In the rows, zero is written as 128.
Each named move below is a turn or a mirror, shown by a few rows before and after it. Which moves, in which order, take the first row of each later pair to the second? The first pair is answered.
J817:
[128 142 104  82 151 119 124 117 175 143] => [100 127 134  90 133 138  97 169 150 137]
[115 117 118 161 115 160 137 106 122 117] => [113 119 119 162 114 161 139 104 123 118]
[135 135 110 124 136 116 133 102 129 115] => [112 123 132 127 123 129 111 146 111 109]
J900:
[107 116 120  97 130 153 135 154 133 176] => [105 140  84 105 147 133 158 146 146 140]
[ 89 137 105 126 110 136 124 139 152 125] => [103 151 114 140 130 111 141 120 144 102]
[131 130 132 193 132 128 160 115 126 103] => [134 108 167 184 120 143 143 117 110 131]
J451:
[125 155 115 116 128 113 112 135 134 105] => [107 130 118 144 110 145 115 147 131 116]
[105 166 121 117 128 114 133 175 124 125] => [ 95 148 129 136 126 131 141 182 121 135]
[115 119 146 153 139 134 117 129 100 107] => [123 125 145 149 151 115 129 116 102 107]
[130 116 121 124  92 149  94  77 135  97] => [126  94 136 156  99 161 121  76 130 115]
J921:
[148 108 194 121 101 146  73  98  91 166] => [122 101 205 185 125 135 115 133  75 127]
[144 148 120  86 143 113 108  42 120 137] => [104 135 128 175 175 104 172  98 101  91]
[151 134 137 128 146 107 145 100 124 128] => [140 123 128 144 147 121 166 120 128 134]
[110 146 115 161 142  89 159 140 147  67] => [110 124  77 118 119 131 156 147 190 154]
Then:
Each pair is two moves apart.
[127 142 139  77 138  81 105 186 118 159] => [139 159 131 112 169  53 143 159 114 122]  J817 J921
[ 97 132 122 150 124 155 122 186 133 118] => [128 159  75 125 130 146 130 122 169 114]  J817 J451
[111  91 137 171 120 163 134 144 142 177] => [113 106 173 153 140 115 129 178 114 168]  J451 J817
[142 136 104 123 127 140 163 106 157 141] => [132 121 147 146 140 127 175 144 126 151]  J817 J451
[111 129 128 138 112 133 137 115 148  68] => [119 113 119 142 123 138 176 118 167 120]  J921 J451
[118 157 132  80 119 105  78 157 124 101] => [ 94 144 119 130 141 109 135 200 131 101]  J900 J921
[154 146 125  99 148  93 136 104 127 144] => [136 128 109 115 148 113 166 135 142 169]  J921 J921
[135  94 170 168 116 159 127  99  95 132] => [152 146 137  98 117 114  82  89 108  91]  J451 J451
[111  92 125 169 127 168 158 136 135 138] => [105 104 160 151 135 129 141 182 106 125]  J451 J817
[103 158  94 133 134 107 115 148 129  87] => [ 99 118 102 146 136 132 155 168 136 157]  J900 J921
[110 154  85 113 113 158 112 137 145 116] => [114 129 102 157 127 173 153 124 144 145]  J451 J817
[101 129 113 156 121 177 125 126 148  89] => [140 156 114 134 160 122 154  92 151  88]  J451 J451
[103 130 123 109 104 141 120 147 138 140] => [130 135 132 117 136 110 157 123 137 154]  J451 J451
[133 135 125  99 129 109 118 182 121 136] => [143 132 142  88 115 121  96 161 112 145]  J451 J921
[114 113 151  80 103 151  98 141 122 165] => [145 123 159  84 142 110 143 113 121 180]  J451 J451
[163 150 175 136 121 116 101  47  96 112] => [130 123 177 159  90 165  79  74  93 112]  J451 J451
[122 108 149 139 106 158 105 141 103 111] => [145 118 115 158 140 139 157  98 125 107]  J817 J921
[124 147 102 103 127 118 125 112 132 107] => [102 133 102 136 127 135 139 138 130 103]  J921 J451
[155 173 143 110 151 120 152 141 126  65] => [149 151 141 133 164 131 197 161 131 109]  J921 J900
[ 97 141 104 132 144  92 130 169 135  79] => [ 81 131  91 143 129 126 118 166 146  83]  J817 J451
[140 136 149  95 110 125  91 167 118 119] => [133 126 120 106  94 159  87 144 140 118]  J817 J451
[132 119 125 101 158 100 143 125 134 106] => [122 121 107  93 142 122 123 121 145  99]  J451 J817
[142 132 143 114 114 125 108  94 133 128] => [113 120 153 156 119 131 125 141 116 109]  J817 J921
[ 90 134  86 153  93 165 122 145 149  94] => [141 125  98 113  97 162 127  77 161 170]  J451 J921
[118 131 126 128 121 154 144 111 160 188] => [137 168 127 116 132 116 122  68 149 125]  J900 J921
[141 113 135 139 113 127 177 111 129 160] => [123 134 109  92  79 136 111 134 135 125]  J451 J451
[153  87 163 131 111 157 144  96 120 185] => [159 136 153 105 108 126  92  64 112  97]  J900 J921
[113 151 137 135 137  84 133 155 101 100] => [114 142 104 132 143  95 164 164 130 141]  J921 J900
[133 145 132 103 140 104 173 134 165 180] => [124 154 153 142 157  83 186 138 137 130]  J921 J921
[131 125 125 137 132 111 150 158 123 153] => [141 139 117 103 120 110 124 139 132 159]  J921 J900
[ 99 128 120 165 148 118 138 163 104  87] => [118 117  82 108 129 145 140 156 148 173]  J451 J921
[148 114 143 155 135 134 166 103 130 161] => [131 105 175 143 113 144 121 136 109 153]  J921 J817
[131 149 113 133 137 108 131 119 112  71] => [130 141  96 141 129 127 133 104 125  74]  J451 J817
[116 113 136 126 114 148 115 136 126 149] => [124 139 115 106 117 132 105 115 135 114]  J900 J921
[116 127 155 167 121 139 119 127 114 100] => [135 153 144 138 133 105 116 116 118  91]  J451 J451
[125 109 156 122 148 131 141 131 124 151] => [132 135 140  93 146 111 123 117 130 135]  J817 J451
[117 149 130 111 124 101 113 123 116 114] => [113 138 141 107 116 108 104 126 113 129]  J900 J900
[132 107 122 118  94 185 101  90 147 163] => [144 112 100 131 116 170 144  80 164 176]  J451 J900
[109 138 145 124 124 128 107 121 106  95] => [110 124 125 100 109 151 108 128 130 144]  J921 J921
[149 118 114 126 134 114 163  92 120 124] => [149 129 118 108 120 109 123  95 113 101]  J451 J900
[ 96 113 127 148 147 134 146 189 120 124] => [148 121 142 148 172 111 172 111 122 143]  J817 J900
[113 139 143 141 143 106 115 161 102  85] => [120 119 118 134 153 122 166 168 136 167]  J921 J451
[145 147 150 123 149 110  88  91 111  86] => [105 107 159 181 149 142 125 159 107 107]  J900 J921
[107 127 102 143 119 159 131 139 148 123] => [129 129 148 166 142 127 146 112 120 110]  J900 J900
[ 81 136  99 149 124 137 139 188 117  90] => [103 153  58 133 126 136 142 137 148  86]  J817 J451
[122 114 135 129 139 153 144 129 119 173] => [115 128 148 113 136 126 124 157 103 159]  J451 J817
[143 119 134 125 164 140 160 130 124 150] => [144 134 138 100 166 117 146 139 118 136]  J817 J451
[108 137 112 145 103 140 132 159 136 123] => [129 151 110 108  96 133 110 123 144 131]  J921 J817
[120 123 147 146 117 132 117 139 119 104] => [142 135 117 138 127 125 134  99 143 111]  J900 J817
[100  98 125 143  85 184 116 150 136 158] => [134  98 133 149 124 150 174 124 140 196]  J451 J900
[154 116 191 145 101 155 125 126 111 173] => [160 133 200 123 112 121 118 135 102 161]  J451 J817
[118 132 114 102 120 123 111 154 130 131] => [116 118 108 118 111 146 118 144 140 137]  J817 J451
[125 102 109 103 137 122  99 110 149 115] => [113  75 133 137 135 142 114 127 137 132]  J817 J451
[106 107 197 182 135 143 108 105  77  80] => [126 146 177 127 143  97  86  90  86  53]  J451 J451
[137 125 125 139 131 113 149  97 128 134] => [129 120 148 138 133 102 142 124 110 130]  J817 J451
[154 112 163 118 146 122 118  99 134 160] => [129 125  94 103 134 136 119 123 174 150]  J900 J900
[144 122 167 118 152  99 153 165 110 154] => [157 127 153 109 156  98 157 140 123 167]  J817 J921
[119  78 100 212 116 182 199 117 171 162] => [160 128 163 205 129 113 138  48 112  51]  J921 J921
[148 127 125 159 134 138 149  57 133 131] => [140 115 153 171 128 143 138  70 117 128]  J900 J921
[113 138 139  50 107 137  74  99 140  85] => [121 151 144  63 127 110  89  84 133  62]  J900 J900
[125 168 104 131 136 154 135 117 121  84] => [132 154 153 140 140 148 127 119  92  88]  J900 J817
[167 139 212 128 133 107  97  62  81 116] => [140 116 152 204 170 123 215 102 125 145]  J921 J817
[112 144 107 119  86 151  85 131 125 101] => [135 116 136 134  87 169 107  95 125 152]  J451 J921
[134 137 174 138 136 109 107 115  89 103] => [150 148 150 128 142 108 117  81 109 105]  J451 J817
[139 112 142  86 150 137 115 127 126 149] => [131 133 137  99 158 116 114 128 115  93]  J900 J921
[120 120 129 103 115 119 120 161 146 144] => [112 112 156 127 106 132 111 157 125 127]  J921 J451
[136 155  82  81 114 110  90 135 166 130] => [140  98 125 169 136 142 175 127 152 184]  J451 J451
[112 158 128 136 113 125 103  89 129  99] => [ 97 145 108 167 124 133 149 115 139 110]  J921 J817
[135 152 149 105 124 128 116 135 130 156] => [120 146 164 122 119 133 115 151 116 140]  J921 J900
[ 87 151 128  96 138  92 120 188 112 126] => [127 156  93 113 165  92 176 104 149 150]  J451 J817
[108 136 105 122 114 146 141 119 162 148] => [102 147 103 135 130 132 149 131 155 112]  J817 J900
[123 155 124  87 117 126  89 136 122 132] => [118 131 160 119 111 149  84 122 102 129]  J451 J921
[124 107  97  91 114 165  98 169 149 108] => [132  92  90 122 120 188 133 138 161 129]  J817 J451
[137 132 124 119 124 164 118 114 127 169] => [140 156  95 134 146 136 145 106 136 131]  J900 J900
[162 133 112 148 129 124 136 118 137  79] => [135 105 108 154 114 153 141 167 146 113]  J921 J817
[158 127  99 113 123 136 137  76 159 150] => [ 99 128  88 128 102 150 118 168 152 106]  J817 J900
[137 126 134 105 124 139 149 135 135 172] => [147 144 163 102 126 113 116 116 109 131]  J817 J921
[115 138  97 122 100 138  94 125 155 111] => [121 148 102 137 111 124 107 115 145  86]  J921 J817
[136 133 104 156 119 150 154 106 143 143] => [148 155 103 143 135 119 148  99 138 113]  J451 J921
[133 109 170 199 142 140 165 103 126 141] => [168 140 154 134 160  95 165  82 143 160]  J900 J451
[111 104 157 190 126 122 166  99 102 155] => [142 134 136 133 144  81 167  80 120 174]  J900 J451
[138 116 177  77 114 112 113 142 107 173] => [134 134 103  59 112 121 124 137 152 171]  J900 J817
[159 138 124 119  94 134 112  93 157 139] => [128 142 104 121  87 139 103 140 158 110]  J817 J900
[101  98 168 147 130 126 126 178  87 122] => [128 116 175  98 115 120  82 132  88 127]  J921 J921
[143 134 121 107 108  82 114 136 129 127] => [124 119 133 126  88 109  97 150 119 113]  J451 J921
[142 122 152  94 130 103  98 146 109 150] => [153 129 127  81 130 109 105 131 128 164]  J817 J900
[127 120 145 121 124 149 102 147 133 124] => [122 117 131 149 136 153 135 147 142 129]  J900 J451
[160 118 156 156 154 135 131  89 104 117] => [159 105 146 135 133 163 116  89 118 155]  J900 J817
[136 100 162 141 125 154 129 120 125 163] => [120 129  85 141 132 146 147 129 163 123]  J900 J900
[133 114 159 123 143 127 140 136 110 159] => [146 121 158 119 147 115 144 117 112 150]  J817 J921
[103 161  83 114 131  97 106 150 126  44] => [ 89 102  92 160 138 137 180 199 137 142]  J900 J921
[101 141 131 154 139 112 132 169 120  94] => [107 155  93 132 130 119 117 144 145  84]  J817 J451
[138 149 146  50 168  68 108 128 113 152] => [113 143 138  46 147  93  88 168 117 155]  J817 J900
[ 89 113 104 114 164 149 128 147 134 149] => [111 131  98  88 171 134 120 113 140 142]  J900 J921
[129 130  99 153 114 167 128  93 147 104] => [142 119 142 163 122 160 125  78 122 111]  J900 J900
[116 107 141 143 132 136 142 187 117 132] => [145 151  81  91 134 115 126 130 151 112]  J817 J451
[131 107 133 109  80 162  83 123 127 145] => [156 137 130 139 119 116 120  67 119  86]  J921 J817
[135 142  98  94 117 112  83 109 154 113] => [152 138 143 107 129  95  88  92 127 111]  J900 J900
[142 130 126 114 111 135 100 120 144 127] => [143 114 131 136 116 147 124 109 147 140]  J451 J817
